One turn moves every row onto another: examples first, then more rows asked
tufas: [ 9 28 -6 -3  6 -8 13 21 21 -9 -1  5 11  0 24]
Pim: [ 13 -13 -11  -9   1 -10   4  10  30  -8 -13  15 -13   2  -6]
Muk: [ 13  25 -13  -1   0  -6   9  18  21  -9  -4   3  12   4  25]
zolap: [ -1   8   4 -12  16 -10  15   6  27   8 -24  14  -7  15  -7]
zol: [ 12  -8   2  -9   6 -13   8   5  37  -4 -15  18  -7   3  -9]
gofo: [  8 -12  -9 -10  10 -15  10  18  24 -11  -4  16 -16  -3  -7]
vubim: [ -1  18 -12  17 -10 -17  -4  -7  10   4  12   4  28  -9 -11]
Mer: [-10  11  11 -13  -3 -13 -23   5 -11  -5   6   0  29  -7  -9]
rigi: [ 11  29   0  -1   5 -10  12  15  27  -4  -3   6  17   3  23]
zes: [ -6   6  -5 -16  21 -12  21  18  14   1 -13  12 -14   9  -5]
dinu: [ -7  10   9 -12  -8 -10 -25   0  -8  -2   1   1  32  -4  -9]
Dera: [ -8   9   6 -12  -6 -10 -25   5 -10  -5   4   0  30  -6  -8]
Kunit: [  3   4  14 -18 -12   4   4  16  -2  28 -19   4   9  -8 -23]
Fif: [ -6  20  -8  16  -3 -19   1  -1   8   1  18   5  26 -13 -12]
Luf: [  1   0 -21 -12   9  -7  11  18  10  -4 -18   9 -17  12  -1]
Dekap: [  1   0   4 -19 -11   4   3  25 -12  21 -12   1   1 -11 -20]
gonap: [  5   0   4 -16 -15   7  -1  18  -6  25 -20   2   5  -8 -21]
mopo: [  0   8   4 -10   6   5  -1  15   5  19   9 -34   6 -10  -5]
Nal: [ -1   5  15 -19  -6   2   8  24  -7  26 -11   3   4 -11 -22]
vam: [  1  11  11  -9   7   5  -1   9  13  23   5 -34  11  -8  -6]
fir: [  6   8   6  -7  -1   8  -7   5  14  23   0 -34  12  -5  -6]
koza: [ -3  20  -4  15  -5 -18   0  -6  13   5  14   6  28 -11 -12]
tuv: [  4   6  -2  -7  -1   9  -6  11   7  19   2 -36   7  -8  -4]
Popir: [ -2  17 -15  17  -7 -17  -2  -1   6   0  16   4  25 -12 -10]
pote: [  5  -6   5 -11  14 -16  13  14  32  -6  -6  18 -11  -2 -10]
gasif: [ -8  12  13 -12  -4 -12 -22   3  -6  -2   2   1  33  -4 -10]
pape: [15 27 -7  0 -1 -6  7 13 28 -5 -7  5 15  6 23]
dena: [  6   2 -13 -10   3  -4   8   4  23   3 -29  11 -10  18  -4]

Kunit turns into Nal
rigi turns into tufas
Popir turns into vubim
And these:
zolap turns into zes
zol turns into pote
vam turns into mopo

One turn moves every row onto another: examples first, then more rows asked
kupo: [  9  -2 -21  -4  16   7  -6 -15   6   2   3  -9  24  22  -7 -14  -5   0
   0 -11  14  20  17  -2   5  20   6   0  -4  -1  14  -2   4]
bizi: [ -4  15 -22 -12   3  -3   8 -41   1   0  -4   1   5  -8  12  -2  -5   1
   1  -1  22  -2   2   1   1  16 -15   8  -3 -22   2   3  20]
Sado: [ -1   2  -5  29  -1   8  -1  40   0 -22   2  -3  -7   4 -10  -2   1   3
  -2   0 -20  -5  -5  -5   2  -5   9  -4  -1 -14  -9  -2   9]
vusam: [-10  -4  -4 -10 -15 -13  -5  -5   4  -1   8   5   8   4  31   4 -13 -22
  -5   4   5  -2 -11   1  18   6 -13  -5  20 -24   8 -10  13]
Gem: [ -8   6 -30  10 -17  12  -8   4  -6  -6 -12 -13 -10 -19  -4  14  10  -7
   5  -8   1 -18   8 -21 -10 -16   3   5 -10  -8   9 -12  -1]
pip: [ -8 -16   0  27  -2   1   9  11  17  19  -9  -1  18 -20   3 -10 -13  -8
   5  17  25  -3   6   3   8 -10   8   3  -9  -8 -21   6  18]
til: [ 31   6   1  10   5  25 -17   3  21   2  -6   3   4 -14  -8   9 -24  -3
   6  10  -1   5   8  -5   2  -3   2  13  -3   5  18  10 -15]
Pire: [  6  -1   7   8  -2   2  13 -32  -6 -18  -4  -2  13  -7   0 -18   1   3
   2 -21  -3   2   2   1   2 -23   3   4  -2 -26 -29   2  14]
tis: [  4   0   8   0  -7  -4  12   0  -5 -16   5   7 -10 -15 -10  26   3  12
 -10  14  -1 -15 -18  -4   8 -23  10   4  11 -10 -18 -14  15]
gir: [-19   9  -2   8  -2  14  16  15  -2  -5 -14  -6   7  -8  -9 -19   6  23
  14  13   1 -11   4   1 -24  -7  12 -11 -25 -11  -9   5  -9]
nerot: [ 22  -6  22  -2  -6  24 -16  -6   2  15  -4 -10  -5 -19   1  -8   4 -13
   0  16   8   2  -7  -1 -21 -24  -2  -5  -7 -12   2 -14 -12]
paba: [ 10  13 -12   5   4  28 -12  -1   8  -8   1 -11 -17  -3   5  23  -2   7
   3  -7  -3  -1  -4   1  17 -12  10  -8  29 -11  10 -19  -5]
Bozu: [  2 -16  17 -13   7  -8  -3   1   2  -2 -12 -17  18 -12  -7 -12   9   1
  16 -11  13   5  -5  -8  -3  23  -6  -3  -3   7   5 -21 -10]
tasov: [ -8  -4  14 -15  -2  -7 -15  -7  -2   6  12 -16   2  13  -1  -2  -3  11
   4   4 -21   8  11  -3   7   8   0  -9  17  -9  -1  -2  37]
dul: [-11  -8   3 -17   0  11  13  18  11   0  15 -10   6  -1 -15  -1  -3  -6
   8  -5  26 -19  -9 -13  -1  23   3  -1   4 -27  12   0  15]
Gobev: [  7  -1   9  11   9  14  18  -9   2 -21   8   9  21  20   5 -17   2   9
  -1  -8  10   2  11   6  28  -8   6   6   0   1 -24   2  -8]
sela: [ -5 -14  23   9   2   3  20   4   4 -15  12   7  14 -18   0 -17 -13  -7
   2  13  23  -7   0   1  15  13   9  15  -6  12 -18   3  -5]
luto: [ -6   6  -1   2   0 -10  -1   5   3  37   0  -5 -13   2 -15   6  -1  18
   3 -14  14  -7  -1  -8  11  13  -4 -13  -7 -15  -3   0  23]
tugo: [  9   7  19  -8 -15  13  19  -9  10  -8  10  -3   5   6  -2 -19  -5  -3
  -9  28   0   5   3   3 -13  -2  33 -13 -17  -6   9   9   1]
ler: [  6   5 -18   2   3  29   5 -14  -1  -7  -6   0   7  -5  -5  12  -2   9
  -1  25  18  -9  -5  -4  -3 -25 -18  27  -3  13   6  -5  -1]
Nup: [  1  -7   7 -21 -17 -13  20 -18   0 -10  -9  -4  10   2   2   0  25  10
   0   6  -2  -7  21 -10   5   9 -17 -13   9 -13   3  16  11]
kubi: [ -3  -4   2  -1   0  -7 -23  22  -1  11 -17   0  12  -5  24   5  13 -10
  16  -6  15  -4  15  -7  15   9 -15  -6  -1 -10 -19  -7   9]
Mipa: [ -2  -2 -16 -20   1  26   5  -3  -6  21  -7   0 -10   3  28  -9   5   3
  -1  24   2   4  17   0  -4  -1  18 -11  -3  15   0   8 -10]
nezug: [-11   1 -10   3 -10  14  10  10  13  -9 -13 -23  -9  -2  21 -12   0  -8
  14  19 -16  -7  -7  -8 -15   9   4   6  -9   8  26  -1  -3]
kurip: [  9   3  -8   5  -8  20   0  -1 -11 -18   9   9 -16   1  14 -14  -7 -17
 -16   9 -16   1 -14  -5  -6 -10 -23  18  -2   2   4   6  -3]
buri: [ 22  10  10 -20   3  21   0 -26   6   2  10  -3 -22 -18  16  11  14   2
  -7  14  -6  -5   0 -12   6  13  15   5  -2  -8  -6 -11  -8]
Sirib: [ -6   7   1  -4  -2  -5   1  10  -7 -11   0  -6   7  27   4  -1   7  -2
   4  -1  26 -22  26  12   0  17   6   2  10 -11  12  21   1]
Fata: [ 18  21   4  -8   2  14  10  -8  14  -5  -4  14  -5  -1   6  17 -11  15
  -2  21   2   1  14   7  14 -12  25  -4   3  -7 -15  22  18]
Kega: [  0   8  -1  -1   6  28 -11   5   6  15 -10   8   2   2  28  -6  -1  10
   8  10 -21  -3  -2   2  -6 -22 -19   4  -6 -20 -11   2 -19]
duzib: [ -3  -9   6  28  -8 -13   2  -9  18   6  -4  -7  18  -6   6 -12 -26  -5
   2  -6 -14   2  -9   7   3 -17  14   3   3 -28  -7   1  15]

tis turns into tugo
Kega turns into ler
bizi turns into Bozu
And these:
luto turns into Nup
duzib turns into Gobev
nezug turns into paba

One turn moves every row onto another: examples first, then more rows asked
buk: [ 15  -5   4   2  22   8  -7  -4   4  36 -12   1 -21 -17]
biz: [ 14 -35   9  28  10  -6   6  18  -7  16  -2   0 -22 -25]
miko: [  7  -6 -22  -7  21   4   5  -2   6  27 -21   3   6  -9]
sizoz: [ 11 -21 -12  11   4  29  25   1 -14   1   1  14   0 -12]
ronud: [ 16  -7 -12  -1  15 -23  14  22   1   1  -7   0 -15   0]
gepeb: [ 18 -19   6  25   8 -14  17  13 -22   9   0  22 -20   3]
pizir: [ 13 -20  22   8  13 -17  19   8  16  12  -7   2 -16 -24]
bola: [-12 -15   7   7  14  -6  44  15 -33  24  -2   7 -12  -3]
kad: [-14 -11  11   5  43  11  20   4 -18  32   1  -8  -1  -8]
sus: [ 16 -21  11  25  12 -19  11   8 -21  16  -1  22 -16   9]
Pezod: [  0 -13  17  16  18  -9  30  -7  -3   3  10  22 -10  -9]
bisa: [  3  -9   1   5  15  10 -10  29 -15  32 -19   2   8   0]
lota: [  2 -11   1   4 -14   6  32   9 -12   2 -20   6   9   3]
lokor: [-14  -5   9   0  26  18   0   8   5  27  -5   4  17 -15]
zuru: [ 16  -8   6  -3  31  13  39   9 -24  18   4  11 -18  -6]
Zod: [-13  -9  23   7   5   6   4   1 -11  33 -21  -9 -18 -19]
bosoz: [  9  -9   4  -3  14  16  -3   0  -4  38 -15   2 -27 -22]
leren: [  6 -11  24  20  14  -4  25  -7  -4   6  10  21 -13 -15]
Baziv: [ 18 -12  -7  -2  18   8  -4  32 -11  22 -22   5   1  -3]
nik: [ -6 -21  -2  17  -4 -10  30  14 -21   5 -21  -1   2   4]
mak: [ 7 13 11 10 35  7 25 -5 -4 13  5  2  7  0]
bulem: [ 18   5   5  -4  24   9   7  13  -4  -4  -7 -13 -12 -26]
liso: [-12 -14  12   1  26   7  31  27 -14  -7  10  -1  -5  -7]
buko: [ 12  10 -14  -9  12  11  25  16  -5  29  -4  12 -16  -6]
fad: [ 21 -17 -12   6  26  20  30  -4  -3  -2   0  11  -3 -13]
bigo: [ -5 -10   5  23  16  14  -1   0 -22  16 -22 -17  12 -10]
vope: [-18   2  14  21   8  19  26  14 -28  18   0  -8  -3 -10]
rofod: [ 17 -17   7  21   1 -16  16  13 -18  17  -1  25 -23  -1]
Nas: [ 15 -10   0   8  18  14  -7  19 -13  16 -17   2  18   6]
zan: [ 21 -16 -14  11   9  16  34  -4 -14   5  -1  18  -9  -1]
siza: [  5  -8  -1  -5  33  -3  13  21 -22  42 -16  -4  -9   7]
zunab: [-12 -11  19  18   6  -2  -4   1  -9  35 -17 -12 -12 -13]
Pefu: [ -8 -11 -14   2  21  -7  14  11 -30  14 -15 -24   1 -12]
Zok: [ -4  -7 -17  21  14  -9  13  21 -27  31   1   4  -3  10]
Rogat: [-17 -14  -4   5  18   7   3   6   3  19  -4   7  24  -4]
tumet: [ -6 -17   4  24  25  -1  13   9 -11 -11  13 -12  -7 -16]
bosop: [  8  -2 -13 -10  37   5  18   0 -16  10 -10 -18  -1 -16]
reda: [-13  -6  19   9   7   0  -3   6 -11  31 -24 -13 -11 -15]
dori: [ -3 -17   4  19  -6   0  39  -1 -19   2 -11   5   0   4]
bil: [ 7 -4 21  6 11 11 32 12  4 -7 -4 18  4 -3]
zuga: [-24 -12  12   5  23  12  12   9   1  13  -7  -3  18 -21]
Vin: [  1 -26 -11  18  -2   6  17  28 -17  10   0  25  -8  -2]
dete: [ 11 -29  -2  11  16 -15   6   6  10  27  -7   1 -17 -30]
Rad: [  7 -14  -7  -7  19  -1  24  38 -15   3   3   7 -14   2]
fisav: [  8  -7  -3  -1  23  16  -8   1  -2  35 -11   0 -20 -22]
Nazo: [  4 -15  20  19  25 -10  22  -9  -3  10  10  23  -9  -5]
dasin: [ 16 -20  25  22  15 -11   7   8  -3  16 -16 -14 -11 -24]
nisu: [-18 -14 -12   5   3 -12   6  23 -15  11  -6 -11 -11 -25]

liso turns into bosop
fisav turns into gepeb
biz turns into dasin
And these:
lokor turns into zan
Vin turns into bigo
rofod turns into zunab
zuru turns into siza
zuga turns into fad
Nazo turns into bosoz
vope turns into mak
Nas turns into lota
tumet turns into bulem

